Some points:
[11. 27. 32. 22. 16. 20. -30. 17. 17. 27. 27. -35. -14. 35. 29. 39. 25. 33. 17. 26. 15. 30. 16.
 19. 29. -28. 20. 18. 13. 12. 24. 15. 28. 18. 13. 31. 31. 33. 27. 28. 27. 16. 24. 40.]
[17. 37. -2. -23. 28. 12. 19. 26. 25. 7. 39. 22. 11. 23. 5. -5. 30. 43. 14. -8. -4. 35. 14.
 19. 15. 20. 16. 28. 33. 13. -37. 24. 24. 20. 0. 53. 19. 11. 6. 20. 24. 24. 36. 5.]
[19. -23. 22. 17. 40. 36. 10. 32. 7. 11. 38. 11. 32. 12. 20. 26. 10. 23. 30. 17. -10. 40. -9.
 22. 15. 17. 9. 16. -32. 0. 12. 1. 14. -9. 4. 1. -15. -18. 7. 20. 10. 33. 46. 13.]
[-18. 30. 38. -30. 13. 16. 4. 16. 23. 24. 20. 26. 15. 16. 17. 25. -25. 26. 24. 33. 41. 25. 33.
 4. 11. 25. 33. -2. 11. 22. 20. 4. 35. 26. 42. 20. 33. -35. 13. 28. 22. 12. 18. 25.]
[17. 17. 11. 15. 21. 34. 27. 6. 29. 45. 9. 37. 26. 0. 6. 0. 22. 24. 25. 28. 31. 7. 13.
 24. 36. -7. 23. -22. 29. -35. 9. 25. 29. 17. 7. -2. 30. 19. 33. 18. 23. 19. 10. 6.]
[-40. 7. 23. 23. 23. 37. 17. 29. 14. 16. 2. 41. 25. 24. 21. 20. 1. 33. 18. -36. 10. 9. 19.
 35. 23. 3. 21. 21. 15. 31. 23. 28. 21. 39. 15. 10. -15. 29. 24. 17. 22. 15. 13. 9.]
[13. -35. -3. 16. 16. -16. 42. 33. 18. 31. 27. -6. 6. 42. 30. 24. -5. 11. 17. 11. 29. -12. 17.
 30. 28. 42. 26. 32. 46. 7. 38. 25. 19. 24. -13. 43. 32. -6. 1. 25. 21. 25. 11. 0.]
[9. 26. 22. 27. 19. -34. 27. 40. -22. 16. 35. 9. 40. 6. 22. 35. 31. 34. 35. 6. 3. 35. 22.
 3. 9. 6. 13. -1. 47. 25. 20. 7. 5. 1. 17. -28. 16. 16. 23. 12. 35. 30. 40. 21.]
[23. 27. 32. 33. 14. 17. 11. 13. 15. 22. 18. 34. -2. 30. 30. 36. 31. 40. 13. 23. 33. 35. 25.
 11. -25. 28. 33. 16. 0. 22. 27. 5. 19. 5. 24. 31. 26. 29. 31. 15. 21. 22. 20. -50.]
[11. 16. 25. 20. 22. -24. 9. -29. 18. 12. 34. 17. 30. 6. 27. -23. -24. 16. 14. 17. 23. 14. 10.
 13. 10. -12. -18. 38. 15. 30. 20. 27. 24. -1. 13. 17. 23. 33. 24. 24. -18. 18. 19. 9.]
[12. 19. 39. 30. 26. 11. 14. 18. 27. 32. 27. 44. 16. 26. 17. 25. 28. -54. 15. 26. -30. 18. 26.
 1. 14. 8. 30. 6. 19. 18. 13. 5. 33. 21. 23. 32. 29. 24. 11. 27. 21. 18. 18. 15.]
[16. 27. 21. 35. 27. 18. 37. 16. 27. 22. 24. -27. 30. 20. 3. 13. 18. 26. 14. 27. 14. 32. 18.
 12. 16. 14. 17. 17. 10. 25. 16. 17. 23. 23. 22. 10. 11. 21. -26. 18. 24. 4. -48. 10.]
[51. 11. 39. 10. 33. 17. 32. 27. 34. 25. 2. 30. 25. 9. 9. 8. 13. 18. 23. -1. 30. 11. 39.
 19. 22. -31. 20. 15. 4. 42. 14. 46. -30. 3. 12. 38. 17. -11. 27. -2. 23. 34. 12. 31.]
[9. 28. 32. 12. 25. 20. 24. 28. 18. 28. 27. 23. 6. -21. 40. 13. 17. 5. 24. 32. 21. 28. 17.
 38. 16. 41. -27. 32. 18. 6. 25. 33. 26. 36. 12. 30. -12. 18. 41. -24. 40. 41. 2. 31.]
[26. -32. 12. 18. 20. 12. -6. 22. 7. 19. 14. 26. 17. -25. 27. 30. 25. 22. 16. 35. 25. 7. 14.
 17. 22. 33. 21. 20. 12. 47. -34. 15. 15. 28. 25. 10. 38. 34. 22. 28. 25. 3. -1. 20.]
[7. 35. 4. 9. 11. 23. 30. 18. 20. 17. -33. 1. 26. 44. 41. 27. 5. -3. 11. 21. 28. 14. 2.
 40. 21. 25. 11. 24. 45. 15. -25. 10. 4. -12. 27. -2. 15. 19. -7. 7. 16. 50. 29. 10.]
[30. 29. 22. 32. 24. 19. 11. 16. 13. 21. 19. 41. 35. 18. 21. 30. 30. 26. 29. 29. 42. 10. 23.
 15. 27. 20. 18. 40. 6. 26. 31. 19. 33. 26. 12. 17. 25. 31. -41. 12. 29. -3. 35. 33.]
[27. 15. 16. 35. 17. 21. 22. 11. 30. 39. 11. 9. 25. 11. 5. -3. 29. 11. 30. 38. 39. 25. 26.
 12. 30. 12. 32. 24. 36. 28. 7. 27. 25. 33. 33. 20. -45. 13. 33. 49. 19. 8. 36. 8.]
[20. 7. 18. 12. 13. 23. 23. 10. 35. 9. 10. 8. 28. -11. -25. 26. 12. 28. -4. 3. 11. 7. 19.
 18. 19. 13. 12. 35. 28. 28. 31. -44. 21. -14. 28. 30. 7. 30. 30. 0. 36. 24. 27. 32.]
[34. 16. 27. 29. -45. 19. 38. 4. 35. 24. 6. 20. 23. 10. 14. 18. 11. 29. 17. 17. -25. 17. 22.
 27. 31. 15. 20. 23. -12. 36. 11. 43. 42. 21. 17. 3. 27. 5. 21. 13. 31. 25. 26. 14.]
[12. 25. 32. 16. 16. 26. 16. 45. 9. 12. 31. 26. 29. 20. -44. 45. 8. 29. 17. 44. 15. 10. 8.
 34. 13. 23. 4. 27. 26. 27. 23. 40. 16. 7. 13. 23. 26. 37. 27. 19. -25. 23. 16. 18.]
[24. 4. 22. 28. 12. 43. 30. 12. 26. 30. 23. 5. 18. 19. 19. 22. 24. 14. 19. 0. 33. 17. 31.
 3. -32. 23. -36. -19. 31. 5. 9. 23. 14. 25. 37. 27. 22. 27. 8. 37. 18. 13. 37. 25.]
[11. 13. 26. 12. 21. 28. 33. 19. 20. -20. 24. 20. 17. 35. 33. 12. 27. 2. 32. 18. 22. 27. 24.
 36. 14. 34. 23. 29. 20. 10. 20. 40. 22. -38. 18. 18. 18. 13. 48. 22. 30. -38. 5. 39.]
[15. 8. 18. 22. 23. 26. 26. 17. 16. 35. 14. -21. 37. 23. 16. -3. 26. 3. 44. 14. 22. 24. 27.
 25. 8. 21. 44. 25. 8. 6. 6. 12. 23. 46. 27. 14. 31. 25. 40. -35. -27. 7. 31. 25.]
[-18. 30. 7. 3. -24. 17. 28. 27. 17. 17. 29. 13. 18. 29. 24. 18. 36. 3. 15. 18. 34. 0. 10.
 -38. 22. 29. 17. 31. -21. 15. 20. 26. -21. 16. 5. 26. 14. 24. 29. 22. 17. 32. 8. 28.]
[24. 15. 24. -26. 14. 37. 31. 23. 29. 18. 39. 19. 40. 8. 57. 29. 30. 31. 2. 32. -5. 15. 19.
 29. 11. 3. 17. 31. 36. 16. 38. 12. 5. 23. 31. 11. 10. 26. 18. 31. -24. 16. 17. 14.]
[42. 35. -13. 2. 40. 20. -1. 30. 30. 24. 17. 9. 5. 21. 9. 18. 7. -17. 15. -18. 22. 13. 2.
 21. 27. 56. 27. 41. 32. 22. 42. 36. 20. 24. 16. -13. 27. 13. 13. 28. 14. 30. 15. 10.]
[30. 21. -23. 20. 26. 20. 36. 10. -32. 23. 19. 22. 33. 30. 15. 24. -19. 9. -37. 28. 17. 33. 23.
 25. 13. 10. 27. 24. -2. 12. 22. 26. 21. 35. 17. 26. 17. 26. 38. 20. 34. 10. 19. 36.]
[20. 30. 16. 44. 27. 24. 20. 8. 31. 0. 36. 23. 4. 1. 26. 26. 19. 22. -4. -1. 31. 41. 14.
 13. 48. 35. 34. -28. 30. 40. 15. 16. 19. 6. 6. 34. 24. 7. 16. 17. -12. 38. 27. 27.]
[16. 21. 37. 40. 16. 21. 12. 8. 19. 30. 20. 41. -10. 38. 19. -19. -21. 44. 32. 34. -14. 43. 23.
 7. 25. 46. 33. 13. 22. 7. 21. -1. -31. 27. 25. 22. 31. 36. 12. 28. 23. 16. 20. 38.]
[16. 29. -30. 42. 23. 10. 10. 10. 17. 21. -1. 34. 9. 32. 13. 23. 39. 31. 30. 31. -10. 21. 27.
 11. 27. 19. -28. 24. 13. 27. 24. 2. 24. 30. 22. 22. 28. -31. 29. 23. -14. 2. 8. 25.]
[29. 10. 23. 33. 17. 20. 21. 14. 22. -56. 2. 14. 17. 3. 7. 11. 17. 11. 25. 24. 25. 14. 30.
 7. 25. 2. 25. 24. 25. -25. 10. 26. 21. 52. 33. 11. 16. 15. 19. 24. 17. 20. 24. 8.]
[30. 27. 8. 3. 10. -4. 6. 36. 23. -3. 15. 10. 33. 36. 25. -30. 32. 20. 13. 23. 14. 1. 2.
 48. 17. 27. 11. -29. -8. 22. 47. 5. 23. 21. 26. 28. 17. 38. 12. 27. 22. 15. 24. 18.]
[30. 12. 21. -22. 15. -8. 15. -17. -15. 19. 6. 24. -24. 23. 6. 29. 24. 18. 18. 20. -4. 9. 24.
 8. 23. 23. 23. -14. 15. 21. 20. 26. 21. 21. 18. 14. -26. 26. -11. -20. -9. -10. 12. 19.]
Along one direction, these points spread out more than along any other. Where along it does each point below lie, from 0 to 99? The average is 50, and the first point in the table lies past the average. One standard deviation of the points above along it is 16.
[26. -32. 12. 18. 20. 12. -6. 22. 7. 19. 14. 26. 17. -25. 27. 30. 25. 22. 16. 35. 25. 7. 14.
 17. 22. 33. 21. 20. 12. 47. -34. 15. 15. 28. 25. 10. 38. 34. 22. 28. 25. 3. -1. 20.] 54
[42. 35. -13. 2. 40. 20. -1. 30. 30. 24. 17. 9. 5. 21. 9. 18. 7. -17. 15. -18. 22. 13. 2.
 21. 27. 56. 27. 41. 32. 22. 42. 36. 20. 24. 16. -13. 27. 13. 13. 28. 14. 30. 15. 10.] 5
[-18. 30. 7. 3. -24. 17. 28. 27. 17. 17. 29. 13. 18. 29. 24. 18. 36. 3. 15. 18. 34. 0. 10.
 -38. 22. 29. 17. 31. -21. 15. 20. 26. -21. 16. 5. 26. 14. 24. 29. 22. 17. 32. 8. 28.] 44
[20. 7. 18. 12. 13. 23. 23. 10. 35. 9. 10. 8. 28. -11. -25. 26. 12. 28. -4. 3. 11. 7. 19.
 18. 19. 13. 12. 35. 28. 28. 31. -44. 21. -14. 28. 30. 7. 30. 30. 0. 36. 24. 27. 32.] 55
[15. 8. 18. 22. 23. 26. 26. 17. 16. 35. 14. -21. 37. 23. 16. -3. 26. 3. 44. 14. 22. 24. 27.
 25. 8. 21. 44. 25. 8. 6. 6. 12. 23. 46. 27. 14. 31. 25. 40. -35. -27. 7. 31. 25.] 48
[12. 19. 39. 30. 26. 11. 14. 18. 27. 32. 27. 44. 16. 26. 17. 25. 28. -54. 15. 26. -30. 18. 26.
 1. 14. 8. 30. 6. 19. 18. 13. 5. 33. 21. 23. 32. 29. 24. 11. 27. 21. 18. 18. 15.] 63
[29. 10. 23. 33. 17. 20. 21. 14. 22. -56. 2. 14. 17. 3. 7. 11. 17. 11. 25. 24. 25. 14. 30.
 7. 25. 2. 25. 24. 25. -25. 10. 26. 21. 52. 33. 11. 16. 15. 19. 24. 17. 20. 24. 8.] 53
[19. -23. 22. 17. 40. 36. 10. 32. 7. 11. 38. 11. 32. 12. 20. 26. 10. 23. 30. 17. -10. 40. -9.
 22. 15. 17. 9. 16. -32. 0. 12. 1. 14. -9. 4. 1. -15. -18. 7. 20. 10. 33. 46. 13.] 55
[13. -35. -3. 16. 16. -16. 42. 33. 18. 31. 27. -6. 6. 42. 30. 24. -5. 11. 17. 11. 29. -12. 17.
 30. 28. 42. 26. 32. 46. 7. 38. 25. 19. 24. -13. 43. 32. -6. 1. 25. 21. 25. 11. 0.] 0
[16. 27. 21. 35. 27. 18. 37. 16. 27. 22. 24. -27. 30. 20. 3. 13. 18. 26. 14. 27. 14. 32. 18.
 12. 16. 14. 17. 17. 10. 25. 16. 17. 23. 23. 22. 10. 11. 21. -26. 18. 24. 4. -48. 10.] 49
[11. 16. 25. 20. 22. -24. 9. -29. 18. 12. 34. 17. 30. 6. 27. -23. -24. 16. 14. 17. 23. 14. 10.
 13. 10. -12. -18. 38. 15. 30. 20. 27. 24. -1. 13. 17. 23. 33. 24. 24. -18. 18. 19. 9.] 58
[24. 4. 22. 28. 12. 43. 30. 12. 26. 30. 23. 5. 18. 19. 19. 22. 24. 14. 19. 0. 33. 17. 31.
 3. -32. 23. -36. -19. 31. 5. 9. 23. 14. 25. 37. 27. 22. 27. 8. 37. 18. 13. 37. 25.] 61
[30. 29. 22. 32. 24. 19. 11. 16. 13. 21. 19. 41. 35. 18. 21. 30. 30. 26. 29. 29. 42. 10. 23.
 15. 27. 20. 18. 40. 6. 26. 31. 19. 33. 26. 12. 17. 25. 31. -41. 12. 29. -3. 35. 33.] 53
[-18. 30. 38. -30. 13. 16. 4. 16. 23. 24. 20. 26. 15. 16. 17. 25. -25. 26. 24. 33. 41. 25. 33.
 4. 11. 25. 33. -2. 11. 22. 20. 4. 35. 26. 42. 20. 33. -35. 13. 28. 22. 12. 18. 25.] 59
